Every row has a hidden score. In each pair, how much higher is the second row's than the first's? 15 means about the same, 30 much higher and 0 much lower. The score is a weighted sum of the row's numbers plus the product of two more (or one squared), each taken from its middle value.
{ 26, -51,   5, -20,   3,  30,   7, -66, -28, -17}
{ 40,  19, -28, -52, -16,  46,  33,  40,  42, -17} ~ 18
{  0, -23, -29,  22,  24, -10, -16, -19, -23, -39}
{ 45,  35, -42, -58,   9, -16,  16,  -4,  61, -42} ~ 10
{-36, 108, -31,  21, -12,  46,  52,  30,  62, -57}
{  0, -26, -22,  -8,  -4, -20,  17, -49, -52, -33} ~ 19
{-37,  33,  -6,  75, -60, -31,  50,  89,   0,  -6}
{ -6,  31, 119, -26, -16, -19,  -5,  20, -33,  25} ~ 4
{-61,  92,  10,  64, -20,  41,  59,  37,  10, -13}
{-15,  15, -13,  30,  30,  40, -25,  32, -17,   9} ~ 14
{  2, -51,   4, -29,  35,  51, -15, -26, -24, -16}
{-38,  14,  20,  41,   8, -51,   4,  15, -17,   4} ~ 21
{-40,  61,  27,  65,  25,  75,  40,  52,  -4,  11}
{ 45, -37,  22, -68,  -9, -40, -42, -30, -28,  -7} ~ 13
{-47,  55,   4,  55,  13,  47,  43,  47,  -6,   7}
{17,  8, 25, 36,  2, 68,  6, 28, 70, 21} ~ 3
{-31, -38,  20, -15,  25,  31,  -2,  16, -32,   8}
{ 42,  -5, -21,   6,   7,  67,   6,  14, -18, -12} ~ 8
{ 43, -51,   0, -44, -14, -10, -49,  -1, -51,  36}
{ 26,  46,   9, -10,  -9,  30, -15,  44,  90,  80} ~ 4
{ 28, -34,  19, -47,  40,   7, -19, -71, -96, -34}
{-81, -18,  29,   3,  75,  28,  10, -23,   5, -46} ~ 13
{-71,  43,   0,  30, -30, -64,  27,  39,  13,  37}
{-41, -68, -35, -18,  16, -23,  59,  -9,  14,  23} ~ 15
{-31,  11,  21,   4,  47,   3, -13, -53,  -4, -35}
{-88,   4,   5,  81, -37, -36,  53,  42,  17,  28} ~ 16
{ 36,  31, -15,  54,  39,   8,  25,  45,  37,  16}
{-45,  -3, -18,  26,  24, -64,   4,  17,  33,  23} ~ 19
{ 56, -10, -23, -23, -13, -51, -63,  54,  38,   6}
{ 35,  32, -10,   1,  -2,  23, -16,  12,  48, -40} ~ 11
{ 30,  27,  -8, -20, -13, -13,   8,  75, -23,  61}
{ -3, -25,   7,  65, -13, -83,  32,  34,  -5,  63} ~ 17
{ -5, -38, -19,  23, -28, -78,  48,  40, -36,   6}
{ -95,    9,   50,   47,   11,   64,  -11,  -32,    1, -102} ~ 7
{-34,  13, -86,  27, -16, -15,  37,   7,  62, -35}
{  0, -32,  11, -42, -20, -19,   5, -44, -25, -11} ~ 12
{-47, -66, -13, -28,  16, -16, -81, -59, -54, -57}
{  2,  17,  19, -24,  34,   1, -14,   8,  -3,   5} ~ 10
{ 23, -25,  -8, -54,  25,  -8, -23, -17, -41,   0}
{-29, -22,  16, -19,  38,  24,  20, -66, -29, -15} ~ 11
{ 28, -41,   7,  12,  30,   8, -26, -47,  10, -28}
{-13,  22, -16,  61,   6, -17,  -7,   0,  32,  49} ~ 17
{ -73,    0,   31,   -7,   71,   86,  -36, -117,  -72,  -47}
{ 49,  15, -12, -36, -29, -66, -46,  27, -55,  32} ~ 12
{ -7,  26,  16,  -4,   5,   0, -16,  42, -39,   9}
{ -6, 110, -24,  -3,  26,   1, -23,  22,   0,  -3} ~ 14
{-15, -38,  -8,  51,  40,  -8, 127,  31,  16, -34}
{-80,  64, -47,  49, -26,  50,  40,  50,  50,   3} ~ 5
{-37, -17,   9,  53, -39,  11,  68,  12,  16,  26}
{ -5,  14,  11, -12,  -2,  25, -26,  -1, -13,  13} ~ 14
{  3, -23,  20,  12,  10,  36, -11, -38, -18, -41}
{  7,  33,  -9, -28, -28, -36, -56,   5, -35,  44} ~ 17
{ -6,  30, -34, -46, -14,  41,  26, -24,  82, -54}
{  0,  46, -15,  -8, -46,  -9, -18,  24,  -4,   0} ~ 22
{ 76, -13,  32, -56, -26, -49,   0, -65,  32, -18}
{  7, -18,  38, -34,  18,  24, -36, -32, -54,   5} ~ 22
{-27, -24,  18,   0, -15,  20,  12,  16, -30,  -5}
{ 56, -20, -59, -39,  -3, -55,   6,  20,  64, -58} ~ 18
{ 66,  33, -24, -38, -48,  -4,  -2,   4,  21,  -9}
{ 21,  25, -46, -20, 110,  11,  -5,  20,  51, -57} ~ 19
{-16,  37, -53,  70, -18, -92,  20,  18, -15,  39}
{-41,  43,  12,  19,  39,  40, -14,  24, -40,  -8} ~ 14
{-26,  58,  33,  23,   5,  69, -16,  23,  -2, -59}
{-49, -81,  35,  -4,  33,  27, -35, -40, -33, -22} ~ 13
{ 73, -14,  14,   4, -34,  -5, -51,   4,   6,  37}
{  22, -101,  -10,  -62,   -6,  -41,  -55,  -57,  -56,  -13} ~ 23
{  6,  -8,  47, -67,  40,  49, -19, -61, -38, -74}
{-13,   6,  -1,  44,   5,  14,   1,  20,   0,  11} ~ 18
{ 36, -85,  -3,  14,  -6, -47,  54,  59, -17,  29}
{-17, -34,  -7, -22,  -5, -15,  23,   6, -22, -12} ~ 7
{-47,  53,  14, 111,   8, -15,  38,  54,  12,  17}
{ 35, -31,  34,   9,  18, -23, -18,  -9,   9, -14} ~ 8
{ 26, -74,   6, -40,  -6, -27, -22,  13, -62,  56}
{-61,  27, -57,  34, -26, -15,  48,  62,   9,  26} ~ 18
{ 55,  27, -30, -14,  -2,  24,  19,   7,  57, -31}
{-82,  33,  33,  69, -12,  69,  49,  -5,  -8,  47} ~ 18
{ 19, -32,  -3, -31,  77, -44,  33,  23, -40,  30}
{-64,  64,  25,  60,  33,  88,  16,  54,  -9,  -2} ~ 12
{ 13,  29, -18,  -8, -96, -48,  29,   4,  36, -43}
{ 24,  42, -47,  11, -37,   4,  10,  36,  57, -12} ~ 10
{-37, -22,  32,   6,  20,   7,  -4, -60, -13, -16}
{ -6,  16,  13,  69, -31,  52,  31,   9,   8,  28} ~ 13
{-38,  31,   2,  38,  23,   6,  34,  10, -11,  49}
{ 10,  10,  -2,  30,  28,  52, -27,  37, -29,  47} ~ 10
{-12,  15,  -8,  25,  24, -38, -46,  31,  -5,  16}
{ 12, -62,  69, -67,  -6, -39, -18, -21, -32,  15} ~ 6
{107,  -2, -33, -50, -32,  15, -30, -42,  19,  -2}
{ 10,  -6,   5,  13, -41, -35,  -1,  34,   5,  41} ~ 25
{  7,  23,   0,  42, -24, -40, -15,  32,  25,  35}
{ 12,  16, -13,   0,   6, -49, -23,  31,  12, -16} ~ 19
{ -9,  44,  -6,  11,   2,  22, -21,  13,  34, -14}
{ 47, -59,  20, -29, -20,  -5, -62, -30, -35, -20} ~ 15
{-30,  19,   3,  44, -36, -38,  24,  31,  60,  30}
{-41,  33,  33,  21, -15, -40,  40,  28,  26,  12} ~ 16
{   6,  -64,   44,  -39,   23, -113,  -19,  -62,  -63,    5}
{-42,  10, -41,  28, -36, -25,  -7,  44,  25,  44} ~ 19
{  2,  20, -38,  20, -27,  17, -14,  17, 104, -20}
{ 20,  37,  28,   4,  43,  28,   6,  39,  -8, -24} ~ 23
{-62,  70, -42,  62,   7,  22,  19,  45,  21,  17}
{ 53, -67, -16, -51,   6,  -1, -27, -36, -11, -60} ~ 13
{ 14,   1, -35,  -5,  -5, -31,  20,  16,  71,   6}
{-91,  40,  -2,  98, -30,  33,  40,  46,  10,  23} ~ 21
{ 82,  -6, -53, -64, -13, -41,   1,   5,  37, -27}
{-46,  26,  12,  51, -41,   1,  55,  69,  -7,  20} ~ 17
{-26,  44,  27, -15,  44,  80,  23, 118,  24,  48}
{-17, -65, -22, -20, -17, -29,  -7,  -7, -38,  12} ~ 22
{ -12,   -2,   25,   22,   28,    5,   36,   18, -112,   23}
{-26,  11, -22, -44,  14, -25, -27,  -6,  48, -31} ~ 5
{ 27,  36,  21, -46,  67,  28, -40, -50, -45,  20}
{-15,  41,  20,  24, -67,   0,  84,  48,  73, -32} ~ 17
{-77,  87,  19,  55, -16,  55,  -5,  55,  17,   4}
{ 21,  44, -69, -32, -41,  27,  26,  -4,  65, -30} ~ 7
{  23, -110,   31, -106,   14,   10, -119,  -83,   10,  -51}
{ 16,  37,  28,  46,   5,  27, -47,  57,  -6,   1} ~ 24
{-81, -19,   6,  53,  46,  36,  23, -36,  18, -42}
{-44,  60,  38,  43,  29, 121,   7,  45,  -7,   0} ~ 12
{ -6, -37,   8, -61,   4,  45, -65, -50, -29, -25}
{ 66,  36, -27, -32, -52, -13,  -3,   6,  79, -20} ~ 13
{-46,   8,  14,  -3,   3,  35, -10,  39,  -5,  30}
{-31,  53,   1,  79,  15,  18,  31,  36,  37,  29} ~ 15
{ -41,  -33,  -11,   13, -110,    5,   41,   12,   17,   15}
{-65,  12,  16,  54,  -9,  -4,   6,  61, -24,  40} ~ 20
{ 65, -63, -21, -69, -27, -39, -37,   7,   1,  41}
{-41,  44,  11,  13,  14, -71,  24,  41,  14,  12} ~ 18
{ 20, -36,  44, -19,  27, -18, -37, -29, -32, -34}
{ 13,   8,  15, -36, -15, -33, -22,  33, -72,  20} ~ 20
{ 58,  57,  82, -17,  -9, -19, -36,  24,   2,  54}
{ 54,  17,  10,  -5, -26, -52, -47,  12, -14,  10} ~ 20
{-35, -27,  39,   2,  58,  20, -52, -54, -27, -36}
{ 54, -45,  10, -56,  29, -32, -11, -71, -27, -12} ~ 8
{-18, -36,  25, -42,  18,  38, -22, -62, -40, -42}
{ 17,  83,  35,  18, -19,  15,  -8,  27, -30,  14} ~ 17
{ 56, -18,  28, -47, -12, -35, -33,  -7, -24,   5}
{ 16, -60, -13,  41, -31, -51,  42, -12,  -8,  23} ~ 18
{ -7, -51,  13,  24,  30, -33, -21, -16, -32,  -5}
{ 33,  -1, -47, -12,  -2,  10,  57, -11,  71, -51} ~ 11
{-33, -50, -21,  47,  14,   2,  12,   2,  -1,   2}
{ 20, -31,  40,  -7,  20,  16,  14, -71,  17,  27} ~ 4
{-41,  72,  -8,  38,  -3, 109, -21,  54, -16,   0}
{ 17,  14, -30,  -6, -26,   1,  42,  18,   6,  33} ~ 17
{ 28, -53, -59, -32,  -5, -24, -15,  -4, -22, -18}
{-13,  41,  38,  22,  20,  23,  -6,  24, -17,  -2} ~ 13
{  0,  19, -45,  13, -30,  -3,  56,  34,  53, -34}
{ 73,  12,  -1, -82, -35, -17,   3, -46, -16, -46} ~ 12
{-13,   7, -51,  73,  26, 127,  26,  36, -10,  46}
{ -1,  39, -36,  -4, -36,  60, -13, -13, -19,  13} ~ 24
{ 67, -34,  70, -62,  28,  -2,  -5, -50,   0, -51}
{ 13, -56,   9,  -7,  99,  71,  26, -56,   0,  11} ~ 13
{ 32, -26,   1,   0,  -1,  22, -30,  19, -31, -34}
{ 32,  19,  -3, -17,  16,  23, -55,  24, -69,  19} ~ 14
{ 20,  15,  33,  32,  -3, -19,  17,  38,  18,  28}
{ -30,  -37,   36,    7,   33,   11,  -27, -110,  -17,  -24} ~ 13
{  -4,  -50,   32,   16,   19,  -11,  -32, -112,   21,  -21}
{ 10,  41,  -9, 114,  -4,  37,  25,  16,  66, -25} ~ 18
{32, 29, -1, 37, 17, 12, 28, 20, -6, 23}
{-41,  89,  19,  62,  16,  33,   2,  45,  21, -12} ~ 21
{ -5,  50, -24, -10,   6,  22,  11,  31,   8,  12}
{ 49, -10, -21, -19, -38, -29,  26,  22,  43,  19} ~ 16
{ 36,  48,   9,  -2, -72, -17,  69,  20,  31,  38}
{ 33, -25,  33, -12,  -9,  -7, -19,  -2, -49, -18} ~ 19
{  3,  33,  25,  21,  -8,  95, -12,  53, -34,  13}
{ 80,   0, -43, -30,   3, -10, -19,  19,  55, -16} ~ 16
{  9,  28, -21,  19,   8,  10, -34,  15, -30,  22}
{ -8, -36, -23,  -6,  48,  12, -32, -59,  -9, -21} ~ 14
{ 62, -43,   9, -20,  -3, -14, -36,   1, -32,  36}
{ -7,  38, -27,  21, -13,  52,  17,  37, -32,  61} ~ 13
{ 64,  63, -63, -18, -34,  13,  11,  34,  91, -64}
{ -2,  41,  -1, -29,  -8,  47, -19,  18,  -9,  63} ~ 12
{-14, -27,   6, -29,  46,  30, -53, -22, -32, -25}
{ 75,  67,   2, -21, -19,  -1, -38,  30,  -4,  10} ~ 9
{-12, -13,  10,   5,  -7,  47,  -8, -21,   3, -13}
{-58,  37, -22,  25, -24,  -9,  46,  13,  19,  50} ~ 17
{ 46,  68, -30,   4, -33,  39,   5, -15,  91, -59}
{-62, -22,  54, -38,  43,  28,  -7, -49, -35, -44} ~ 22
{ 45, -32,  10, -79,  12,  -6, -16, -34, -89,  15}
{-63,  18,  -4,  -1,  -9,  -7, -51,  49, -61,  41} ~ 21
{-79,  47,   6, 118,   6,  21,  30,  76,  19,  21}
{ 51,  20,  19,  10,  41,   3, -45,   7,  -4, -19} ~ 9
{  1,  17, -22,   5,  -5, -38,  37,   2,  67, -36}
{  0,  19,  17,  -8, -54, -33, -40,  35,   2,  27} ~ 16
{-15,  79,  11,  49,  31,  64,  60,  39,  -8,  -4}
{  8,  37,  11,  37, -51, -42,  60,  32,   5,  20} ~ 18
{ 24,  36,  -2,   3,   2, -16, -17,   7, -33,   8}
{  5, -53,  -4, -21,  21,  45,  13,   5, -25,  25} ~ 12
{ -5, -21, -60,  -2,  -9,   9, -11,  65, -63,  13}
{-48,  40,  18,  31,  -7, -11,  21,  45,   2,   8} ~ 12
{  6,  26, -44,   8,  12, -11, -19,  55, -29,   6}
{41, 39,  1, 17, 33, -9, 37, 44,  2, 19} ~ 11
{ -20,  -27,   14,  -17,   51,  -12,  -75, -111,  -36,  -32}
{-16,  15,   0,   5,  34,  27,   2,  46,  -5,  19} ~ 12
{  9,  24,  20,  17, -51, -67,  17,  38, -15,  72}
{ 41,  67,  -4,  -8,  -5, -70, -33,  15,  -9,  19} ~ 16
{ -5, -56,  56,  -6,  31, -88, -24, -43, -12,  16}
{-90,  -6, -13,  16,  17,  56,  78,  -2,  15, -33} ~ 20
{ 34,  32, -11,  36, -14, -44, -11,  29, -29,  20}
{-64,  20,   1,  81,  14,  19,  22,  41, -27,   4} ~ 19
{ 16, -37,   9,  -4,   8, -28, -38, -23,  31, -67}
{ 67, -36,  61,  20,  34, 104, -27, -72, -34, -41} ~ 7
{ 14, -11,  -6,   4, -21,  38,  -5,  40, -63,  -2}
{ -9, -36,  38, -46,  33,   0, -63, -91, -66,  -8} ~ 13
{ -5,   0,  -6,  45,  -4, -15,  12,  20,  -7, -14}
{-61,  -5, -34,  14, -26,  54,   7,   2,  86, -25} ~ 6
{-38,  11, -39,  36,  29,  87,  23,  62,  55,  32}
{-46,  55, -19,  31,   2,  39,  24,  49,  36,   5} ~ 21
{  8, -73,  11,  35, -42, -42,  56, -19,  -5,  50}
{ 16, -52,  24, -71,  40,  -6, -52, -67, -58,  -7} ~ 14
{ 19,  38,  13, -14, -36,  18,   3,  47,  41, -47}
{  1, -22, -59, -23, -22,  -7,  46,  34,  79, -27} ~ 19
{ 24, -56,  30,   8,  36,  54,  47,  23, -10,  -2}
{ -8, -45,  26, -35,  10,  -3,  43, -44,   0,  -9} ~ 11
